Rows are one point carried round by a steady rotation, each followed by how many ticks it has turned.
The counts run from 0 to 121.
[-17 -15  36   8  31   2  -7 -14  19   4   5  -8  -1   3  -2   1  16]
116
[ 20 -19   2  22 -10  -9   7 -18   0   4 -18 -12  22 -16 -24  -5  11]
71
[-18   2   2 -27  -7 -11 -20 -10 -20  25  -7  13   0   8  21   7  15]
40
[-15 -15  20  10  34  -2   2 -16  29   5  -4  -4   5   2  -3  -2   3]
118
[  9   0  11  26 -12   3   2   1 -19  26  -4  -3  17 -19 -29  -8  22]
74
[ 15  -4  -5  -9  -2  -4   2  -6 -16  47  -6 -13   7  12  -8 -13  17]
62
[ -6  -7  -7  24  30   3  11  -1  21  15 -13 -12  11  18 -15 -21   8]
121
[-15  16  -3 -13 -18  -7 -20  -3 -18  25  -1  24  12  13  15  -1  22]
38
[  7   0 -29  17  10  -5  -9   2 -12   7 -27 -11  24 -30   3 -10   8]
84
[ -8  -9 -22   4 -15 -20  10 -10 -11   5 -30  16   6 -15  21  -6 -18]
20
[  8  -6 -12  24  15  20 -19   0  13  -4  -3 -12  12  21 -13  -4  34]
110
[  1 -17 -11   8  24   7 -23  -8  25 -14 -18 -12  20   7   9  -1  15]
107
[ -4 -15  35 -12  -7  -8 -16 -22  -1  20  12   3   5  10  -1  15  22]
53
[ 13   2 -20  15  -1  13 -15  13 -24   7 -15 -15  12 -23  -2  -9  26]
86
[ 18 -31  14  -3  -5 -16   0 -22  -3   9 -14 -21   0 -23   2   1   4]
68
[-16  22  -1  15  18  15 -20  15  -7  17  -6   6  21  -1  -4  -4  28]
99
[-18 -10   7  -3  -7 -14  14 -16 -16  14 -17  20  -8 -23  27  -2 -24]
18
[ -6 -12  11  -6 -29 -11 -17 -16 -11 -18 -10  21   3 -19  24  15   3]
30
[-17   3   8  -8  35   3 -31   2   0   2  -5  -9   1  -3  20   3  15]
103
[  3   0 -24   2 -34   5  -5   3 -30   7 -11  11  -3  -2  20  -2  13]
25
[  3 -14   2   3   4 -21   3 -27   8  28 -21   0  28  12  -9  -4   1]
58
[ -6  -6  18  12  13  22 -15   1   5   7  18  -5  -4  17 -11   0  34]
113
[ 16 -25  -9  13 -24  -8  17 -23   4  -8  -9   7  -7  -5   3   2 -23]
8
[ 11 -14 -15  -4 -11 -11 -14 -25   6   3 -19   0  24  15   6   7  17]
46
[ -6   3  -8   9 -27 -14 -12 -15  -5  -3 -19  28  29  -1   1   3   7]
34
[  4 -12  15  -6 -22   3 -18 -10  -8  24  13   4   2  21  -3  11  30]
51
[  3   2  17  16  -2   0   2  -1 -25  33   1   2  10 -20 -21  -8  24]
75
[ -1  -3  11  17  12  26 -16   4   4   5   9  -8   0  18 -13   0  37]
112
[-11 -10  29   8  19  14 -16  -3  10  10  21  -7  -7   9  -6   1  29]
114
[-12  -6   4   6 -30 -14 -12 -20   0 -12 -20  27  17 -14  13  10  -1]
32
[ -2   0 -28   9 -21 -17   9 -11 -11   3 -23  16  10 -13  18  -9 -14]
21
[ 12 -26   2  -8  -7   3   9 -15 -13  14   8   0 -34   4  19   4 -22]
4
[-13 -15   9  15  36  -8   4 -13  31   2  -7  -7   9   8  -5  -9   0]
119
[ -8 -13   2  -4  36  -2 -24  -7  17  -9 -16 -17   8  -4  22   4  16]
105
[  9  -8  -5  22 -40   1  21 -15 -14  10   2  19  -2  -1 -13  -5  -7]
11
[ -7  -9   2 -28   0 -24 -22 -15  -4  11 -15   9   8   8  37  12   9]
42
[ -4   0  12  10 -30   5  15  -6 -29  26  11  28 -18  -8   7  -4  -7]
14
[ 10   1 -26  17   1   2 -13   4 -19   5 -19 -16  19 -25  -1 -13  16]
85
[ 17 -23  12 -19   0  -6  -3 -14 -15  35  -4 -25  -8  -8   6  -2  17]
65
[ 13 -10   1  -6  -2  -6  -3  -7 -18  42  -1 -19  -8   5  -5  -9  18]
63
[ 22 -29   2  19 -10 -11   4 -20  -2   3 -17 -17  14 -23 -14  -1   5]
70
[ 11 -15  -5 -10 -12   9  13  -7 -12  30   9  -2 -32  19  13  -5 -15]
2
[-13  -3  16  -3 -21  -1  12  -7 -28  24   6  25 -21 -13  12  -2 -10]
15
[ 16 -12   5 -16   1  -3  -2  -7 -17  41   0 -22 -11  -1   1  -5  20]
64
[  9  -7  -9   5   0 -15   8 -16  -3  42 -19  -7  19  19 -15 -16   9]
60
[ -1  -5  -4   4  21 -18  -1  -9 -10  10 -23  -8  16 -37   7  -7  -5]
81
[  4  -4 -11  -4 -10  13  10 -11 -15  35   8   1 -25  24   7  -6 -12]
1
[ -9 -12   1  21  34  -3  11 -10  26  11 -15 -11  13  13 -12 -14   3]
120
[-10  -8  -9  -2  -7 -17  11 -15 -13   5 -19  13  -2 -16  22   1 -25]
19
[  9  -7 -19   2 -10   7  15  -4 -11  34   7   4 -14  27   0 -12 -14]
0
[-14  16  -9   7 -25  -3 -15  -8 -12  13 -11  33  25   9   2  -4  13]
36
[  1 -17  11  -5   1 -22   4 -30  15  26 -19   2  24   7  -9  -1   0]
57
[ 16 -13   1  24 -18  -6   8 -13  -8  18  -6  -8  20 -16 -32 -11  15]
72
[  5 -10 -14  21  12  16 -21  -1  17  -8  -7 -17  15  12 -10   0  29]
109
[-18  12   2 -15  -7  -6 -18  -3 -20  22  -4  19   3  13  22   0  15]
39
[  4  -4  -4  21   7  20 -21   1   9   1   6 -12   7  21 -18  -2  34]
111
[  1  -4  -4  18 -30   6  23  -9 -20  19   6  19 -11   4 -11  -7  -8]
12
[ -8   1   1  26   9  -2 -18  -5   8 -12 -15   9  33 -22 -10   8  10]
95
[ 12 -11  -3  -3 -23   1 -18  -9  -8  14  -1   2  10  24 -10   4  36]
49
[  1 -20  24  -7  10 -26  -5 -31  11  20  -9   4  20   3  -8   6   0]
56
[-17  15 -12  -3 -21  -4 -17  -4 -17  21  -6  27  17  19   5  -3  20]
37
[ -3 -16  29 -11 -14  -2 -19 -20  -4  19  11   6   1  16  -1  12  25]
52
[-11   9  -4  28  16   2 -19   0   6  -3 -18   7  37 -14  -9   0  18]
96
[ 15 -13 -10  24 -31   1  16 -15  -9   5   2  14  -2   5  -9  -4 -19]
10
[-13  -3  12   1 -15 -12  10 -14 -22  18   3  20 -16 -17  15   4 -13]
16
[-10  -1  25  -1  12  -7  -1  -2 -20  28  -2  -2   1 -38   3   1   9]
78
[ -8 -11  18  13  14  -1 -24 -10   3 -17 -13   2  19 -39   2  12  16]
93
[  6 -13 -19 -10  -6 -17 -16 -22   9  -1 -24   1  20  15  18  11   8]
45
[  4   3 -34  12 -21 -10   5  -5 -19   8 -23  11   4  -6  15 -13 -11]
22
[ -8  -6  19   0  20 -17   1  -8 -12  24 -14  -5   1 -41  10   1   1]
79
[-14  14  -4  27  16   8 -19   0   3   4 -10   9  34  -5 -10  -3  19]
97
[ 14 -28   2 -10 -11  -2  12 -23  -5   8  -1   4 -30   0  21   8 -21]
5
[ 13 -10 -14   0 -19   1 -18 -17   2  11  -6   3  23  24  -5   3  26]
48
